Here are some points:
tensor([-2.0, -0.6,  0.0,  0.3,  2.4,  1.3,  1.2,  0.0,  1.1, -0.1,  0.1,
        -0.1,  1.2, -1.1,  1.7, -0.1])
tensor([ 0.1,  1.0,  0.6,  1.9, -0.3, -1.3, -1.2, -1.7, -1.8,  0.5,  1.0,
         0.9, -0.2, -1.4,  1.0, -0.6])
tensor([ 0.8,  1.4,  2.0,  1.3, -1.2, -0.7, -0.3,  0.1, -0.4, -0.2,  0.4,
        -0.4, -0.7,  0.9, -2.1,  0.4])
tensor([ 1.3,  1.4,  1.6,  0.6, -1.5, -0.7, -0.5,  0.4, -0.7, -0.1,  0.1,
        -0.5, -1.0,  0.9, -2.3, -0.4])
tensor([ 1.6,  1.7,  1.7,  1.3, -1.6, -1.2,  1.1, -0.3, -0.4,  0.7,  1.0,
        -1.6, -1.7,  1.4, -2.3, -0.9])
tensor([ 0.2, -0.3,  2.0,  0.2, -1.0, -0.2, -1.3,  0.5, -0.4,  0.0,  0.3,
         0.2, -0.8, -0.6, -0.8,  0.6])
tensor([-0.5, -0.3,  1.5, -0.8,  0.1,  1.4, -0.3,  1.3,  0.3,  0.2,  0.1,
         0.2,  0.4, -1.4, -0.6,  0.5])
tensor([-0.6,  1.9,  0.2,  3.2,  1.9, -0.3,  1.3, -1.9, -0.7,  1.0,  0.4,
        -0.6,  0.4, -1.4,  1.9, -2.1])
tensor([-0.1, -1.2, -1.3, -0.8, -0.1,  0.4, -1.1, -0.3, -0.2, -0.5, -0.8,
         0.6,  1.1, -1.3,  0.9,  0.2])
tensor([ 1.3, -0.5, -2.7, -1.8, -1.1, -1.3,  3.1, -1.0,  1.2,  1.5,  1.4,
        -1.8, -1.0,  3.5, -0.3, -0.9])
tensor([-2.0, -0.1, -0.3,  0.7,  2.7,  1.2,  1.4, -0.4,  0.7, -0.4, -0.2,
        -0.5,  1.1, -1.0,  2.1, -0.6])
tensor([-0.3,  0.0, -0.5, -1.4,  1.4,  1.8,  1.1,  1.6,  0.1, -1.2, -1.4,
        -0.7,  0.8, -0.3,  0.1,  0.5])
tensor([-1.5, -1.5, -1.2, -0.4,  0.9, -0.3, -0.3,  0.5,  0.5, -1.1,  0.0,
         0.4,  0.3,  2.3, -0.2,  0.3])
tensor([-0.4, -1.4, -0.5,  0.7,  0.0, -0.6, -0.2, -0.2,  0.5, -1.4,  0.4,
         0.5,  0.1,  2.3, -1.1,  1.2])
tensor([-1.7, -1.2,  0.0, -1.2,  0.3, -0.1, -1.4,  1.0, -0.1, -0.5, -0.2,
         0.4, -0.6,  0.5,  0.5,  0.1])
tensor([ 0.6,  0.3, -0.6,  0.1, -0.4, -0.7, -1.4, -1.5, -2.0,  0.4,  0.4,
         1.4, -0.6, -2.3,  2.3, -0.1])
tensor([-0.3,  0.1,  2.2, -0.3, -0.3,  0.9, -0.7,  1.0,  0.0, -0.1,  0.2,
         0.4, -0.1, -0.9, -0.7,  0.8])
tensor([-2.4, -1.6, -1.0, -0.3,  1.2, -0.4,  0.3,  0.0,  0.8, -0.9,  0.6,
        -0.3, -0.1,  2.3,  0.6, -0.1])
tensor([-0.3, -0.1, -0.1, -1.5,  1.1,  1.5,  0.4,  1.5,  0.7, -1.0, -1.0,
        -0.3,  0.8, -0.7,  0.0,  0.7])
tensor([-2.0, -1.3, -0.6,  0.1,  2.1,  1.3,  1.0, -0.2,  1.5,  0.2,  0.2,
         0.5,  1.3, -0.6,  1.9,  0.4])
tensor([ 0.6,  0.0,  1.5,  1.4, -0.8, -0.8, -0.6,  0.2, -0.3, -0.9,  0.1,
         0.1, -0.5,  1.3, -1.6,  1.0])
tensor([-0.5, -0.3,  0.6, -1.4,  0.2,  0.9, -0.7,  1.1,  0.9, -0.5, -0.6,
         0.3,  0.6, -0.6, -0.5,  0.9])
tensor([-0.4, -1.2,  0.0, -2.1, -0.5,  0.4, -1.1,  1.0,  0.7,  0.2, -0.8,
         0.0, -0.5, -1.0,  0.7,  0.5])
tensor([ 1.5, -0.1, -2.8, -2.2, -1.2, -1.4,  3.0, -0.9,  0.8,  1.6,  1.5,
        -1.9, -1.6,  3.4,  0.0, -1.2])
tensor([ 1.0,  1.1,  2.2,  0.7, -1.5, -0.5, -0.6,  0.4, -0.9,  0.2,  0.2,
        -0.5, -1.3,  0.3, -1.9, -0.1])
tensor([ 0.1,  0.6, -0.6,  0.6, -0.2, -0.8, -1.1, -2.0, -1.7,  0.6,  0.7,
         1.3, -0.3, -2.3,  2.6, -0.6])
tensor([-0.1,  0.1, -0.6, -1.8,  1.2,  1.9,  0.9,  1.7, -0.2, -1.0, -1.3,
        -0.6,  0.7, -0.7,  0.4,  0.1])
tensor([-0.2, -0.3, -0.7, -1.7, -0.2,  0.5, -0.8,  1.1,  0.9, -0.7, -1.3,
         0.4,  0.7, -0.4, -0.3,  0.7])
tensor([-1.9, -1.7, -1.7,  0.7,  2.0,  0.2,  0.8, -0.5,  1.4, -0.5,  0.0,
         0.4,  1.2,  1.5,  1.0,  0.3])
tensor([-2.2, -1.5, -0.6,  0.1,  2.1,  1.0,  1.0, -0.2,  1.7,  0.0,  0.4,
         0.1,  1.1, -0.3,  1.7,  0.1])
tensor([ 1.5, -0.2, -3.2, -2.6, -1.6, -1.5,  1.7, -0.5, -0.2,  0.9,  0.5,
        -1.3, -1.3,  3.0, -0.2, -1.2])
tensor([ 1.1,  0.7,  1.8,  0.4, -1.5, -0.5, -0.9,  0.5, -0.9, -0.1,  0.2,
        -0.2, -1.1,  0.0, -1.7,  0.3])
tensor([ 0.4,  0.9,  0.2,  0.7,  1.5,  1.0,  0.5,  0.2, -1.3, -0.4, -1.1,
        -0.6,  1.1, -2.5,  0.7, -1.0])
15 more points follow, each with its number after it:
tensor([ 1.4,  1.4,  1.9,  0.9, -1.6, -0.9,  0.1,  0.2, -0.8,  0.1,  0.4,
        -1.0, -1.4,  0.9, -2.1, -0.6]) 0
tensor([-1.8, -1.4,  0.6, -1.0,  1.0,  0.9, -0.5,  1.1,  1.0,  0.3, -0.2,
         0.2,  0.3, -0.6,  0.9,  0.7]) 1
tensor([ 1.1,  1.2,  1.8,  0.8, -1.8, -0.6, -0.4,  0.3, -0.8,  0.2,  0.2,
        -0.6, -1.3,  0.6, -2.1, -0.2]) 2
tensor([ 0.9,  1.6,  1.8,  1.5, -1.0, -1.0,  0.5, -0.2, -0.1, -0.2,  0.6,
        -0.5, -0.6,  1.5, -2.6, -0.4]) 3
tensor([ 1.5, -1.1, -3.6, -0.9, -0.6, -0.5,  1.9, -0.7,  0.6, -0.3, -0.3,
         0.0,  0.1,  3.7, -0.8, -0.3]) 4
tensor([-1.9, -1.4, -0.1,  0.4,  2.0,  1.2,  0.9,  0.1,  1.7,  0.1,  0.4,
         0.4,  1.3, -0.2,  1.2,  0.8]) 5
tensor([ 0.9,  0.8,  2.2,  1.4, -1.1, -0.7, -0.4,  0.2, -0.3, -0.3,  0.5,
        -0.4, -0.9,  0.7, -1.8,  0.5]) 6
tensor([ 0.4,  0.6, -0.5,  0.1, -0.5, -0.6, -1.6, -1.2, -2.0,  0.8,  0.3,
         1.2, -0.4, -2.4,  2.1, -0.4]) 7
tensor([ 0.3,  1.4, -0.1,  2.5,  0.2, -0.9, -0.4, -2.3, -1.8,  0.8,  0.7,
         1.0,  0.2, -2.0,  1.8, -0.8]) 8
tensor([ 0.3, -0.1, -1.2,  0.5,  0.1, -0.1, -1.3, -1.3, -1.2,  0.0, -0.2,
         1.6,  1.1, -1.9,  1.6,  0.3]) 9
tensor([ 1.6,  1.8,  1.6,  1.3, -1.6, -1.2,  0.8, -0.2, -0.5,  0.5,  0.8,
        -1.5, -1.6,  1.6, -2.3, -0.9]) 10
tensor([ 0.0, -0.1, -0.3, -2.0,  0.8,  2.0,  0.7,  1.8, -0.1, -0.8, -1.2,
        -0.3,  0.5, -0.8,  0.2,  0.1]) 11
tensor([-0.5,  0.4, -0.5, -0.5,  2.0,  1.7,  1.4,  1.0, -0.2, -1.5, -0.9,
        -0.6,  1.3, -0.8,  0.4,  0.1]) 12
tensor([-0.5, -0.2,  0.3, -1.5,  0.6,  1.3, -0.1,  1.6,  0.9, -0.8, -0.9,
         0.0,  0.7, -0.8,  0.1,  0.8]) 13
tensor([ 1.6,  0.8, -2.2, -1.1, -0.6, -1.5,  4.0, -1.6,  1.1,  2.0,  2.0,
        -1.8, -2.4,  3.9,  0.5, -1.2]) 14
Which two of these numbered points are nearest to each point below, ignoring the 3 directions in which the first points spread most? Their numbers follow each, nearest first.
tensor([-1.8, -1.2, -0.2,  0.5,  2.3,  1.2,  1.2,  0.0,  1.7,  0.1,  0.3,
         0.3,  1.4, -0.4,  1.3,  0.8]) > 5 6
tensor([ 1.4,  1.6,  1.8,  0.8, -1.6, -0.9,  0.0,  0.3, -0.5,  0.3,  0.5,
        -1.2, -1.4,  1.1, -2.2, -0.6]) > 0 10
tensor([-0.7, -0.9, -0.9,  0.4,  0.3, -0.2, -1.2, -0.8,  0.2, -0.7, -0.5,
         0.7,  1.1, -1.2,  1.0,  0.2]) > 8 9
tensor([ 1.5, -0.5, -2.8, -2.3, -1.3, -1.2,  2.9, -0.8,  0.8,  1.7,  1.3,
        -1.9, -1.2,  3.2, -0.1, -1.1]) > 13 11
tensor([ 0.7, -1.4, -2.0,  0.1,  0.4,  1.3,  0.5,  0.1,  0.8,  0.6, -1.0,
         1.1,  2.5, -0.3, -0.3,  0.7]) > 4 9
tensor([ 1.7,  0.6, -2.4, -1.4, -0.8, -1.5,  3.7, -1.4,  0.8,  1.8,  1.8,
        -1.8, -2.3,  3.8,  0.3, -1.3]) > 14 13
tensor([ 0.4, -0.8, -1.8,  0.7, -0.1, -0.6,  0.5, -0.3,  0.0, -0.9,  0.2,
         0.9,  0.3,  3.7, -1.6,  0.7]) > 4 8
tensor([-0.6,  0.8, -0.4,  0.7,  2.3,  1.4,  1.6,  0.3, -0.3, -1.1, -0.8,
        -0.8,  1.7, -1.2,  0.8, -0.2]) > 12 10
Now 15 new points, numbered from 0 again:
tensor([ 1.2,  1.7,  1.7,  1.5, -1.2, -1.0,  0.3, -0.2, -0.1,  0.0,  0.5,
        -0.8, -0.8,  1.8, -2.6, -0.3]) 0
tensor([ 0.0,  0.8, -0.6,  1.8,  0.2, -0.9, -0.6, -2.6, -1.5,  0.5,  1.1,
         1.3, -0.1, -1.9,  2.5, -0.3]) 1
tensor([-0.1,  0.4, -0.7,  0.2, -0.1, -0.6, -1.3, -1.7, -1.8,  0.5,  0.6,
         1.3, -0.3, -2.2,  2.5, -0.5]) 2
tensor([-0.7,  2.0,  0.1,  3.6,  2.0, -0.6,  1.0, -2.1, -0.5,  1.2,  0.7,
        -0.2,  0.4, -1.0,  1.6, -1.8]) 3
tensor([ 1.3,  1.6,  2.1,  1.5, -1.1, -1.1,  0.3, -0.1, -0.4,  0.1,  0.7,
        -0.8, -1.5,  1.3, -2.3, -0.2]) 4
tensor([ 1.2,  1.3,  2.1,  1.7, -1.2, -1.1,  0.2,  0.1, -0.2, -0.1,  0.6,
        -0.8, -1.1,  1.0, -2.1,  0.2]) 5
tensor([ 1.6, -0.4, -3.8, -2.0, -0.7, -1.0,  2.6, -0.7,  0.7,  0.8,  0.1,
        -1.2, -0.7,  3.6, -0.2, -1.2]) 6
tensor([-0.6, -0.2, -0.6, -2.0,  0.3,  1.1, -0.5,  1.4,  0.3, -0.7, -1.4,
        -0.1,  0.6, -0.5,  0.4, -0.4]) 7
tensor([-0.6,  0.0, -0.5,  0.6,  0.2, -0.9, -1.2, -1.9, -0.9,  0.1,  0.8,
         1.2,  0.1, -2.1,  2.2,  0.0]) 8
tensor([ 0.0, -0.3, -0.3, -2.2, -0.2,  1.0, -0.7,  1.4,  0.4, -0.4, -1.2,
         0.2,  0.3, -1.0,  0.2,  0.5]) 9
tensor([ 0.4,  1.2, -0.1,  2.0,  0.1, -1.1, -0.8, -2.2, -1.7,  0.8,  0.6,
         1.0,  0.2, -2.2,  1.7, -0.5]) 10
tensor([-1.7, -1.3,  0.5, -0.7,  1.3,  1.3,  0.1,  1.0,  1.3,  0.4, -0.1,
         0.3,  0.6, -0.9,  1.1,  0.7]) 11
tensor([-1.2,  1.6,  0.0,  2.6,  1.8, -0.4,  0.5, -1.6, -0.5,  1.1, -0.1,
        -0.6,  0.5, -1.7,  1.8, -2.1]) 12
tensor([-1.1, -0.9,  1.4,  0.1,  0.1,  0.1, -0.9,  0.7,  1.0, -0.1,  0.2,
         0.3, -0.1, -0.7,  0.1,  1.1]) 13
tensor([-0.3, -0.9,  0.8, -0.9, -0.8,  0.1, -1.4,  0.7,  0.2, -0.6, -0.1,
         0.5, -0.4, -0.4, -0.2,  0.8]) 14
Which two of these numbered points are nearest to each point below, ignoring the 3 directions in which the first points spread most? Their numbers follow each, nearest first.
tensor([ 0.2,  0.6, -0.7,  0.4, -0.4, -0.8, -1.2, -1.9, -1.9,  0.5,  0.6,
         1.2, -0.2, -2.2,  2.7, -0.5]) > 2 8
tensor([-1.7, -1.3,  0.3, -0.6,  1.6,  1.5,  0.4,  0.9,  1.3,  0.3, -0.3,
         0.2,  0.8, -1.0,  1.1,  0.7]) > 11 13
tensor([-0.6,  1.3,  2.2,  2.1,  0.8,  0.3, -0.4,  0.1,  0.0,  0.5,  0.5,
        -0.1,  0.5, -1.0, -0.9, -0.6]) > 3 0
tensor([ 0.0, -0.3,  1.6,  0.2, -1.1, -0.7, -1.2,  0.3, -0.4, -0.8,  0.0,
         0.3, -1.1,  0.6, -0.8,  0.8]) > 14 13
tensor([-2.3, -1.7, -0.7, -0.1,  1.6,  0.5,  0.4, -0.1,  1.4, -0.5,  0.2,
         0.1,  0.9,  0.6,  1.0,  0.3]) > 13 5
tensor([-1.7,  0.7, -0.3,  1.6,  1.9,  0.0,  0.3, -0.6,  0.1,  0.8, -0.7,
        -0.5,  0.9, -1.8,  1.8, -2.1]) > 12 3
tensor([ 1.6,  0.1, -3.7, -1.5, -0.4, -1.1,  3.3, -0.9,  0.9,  1.1,  0.6,
        -1.3, -0.9,  4.1, -0.3, -1.1]) > 6 10
tensor([ 0.7,  0.4,  2.0,  1.5, -1.1, -0.6, -0.1,  0.1, -0.4, -0.6,  0.3,
        -0.4, -0.9,  0.8, -1.8,  0.7]) > 5 4
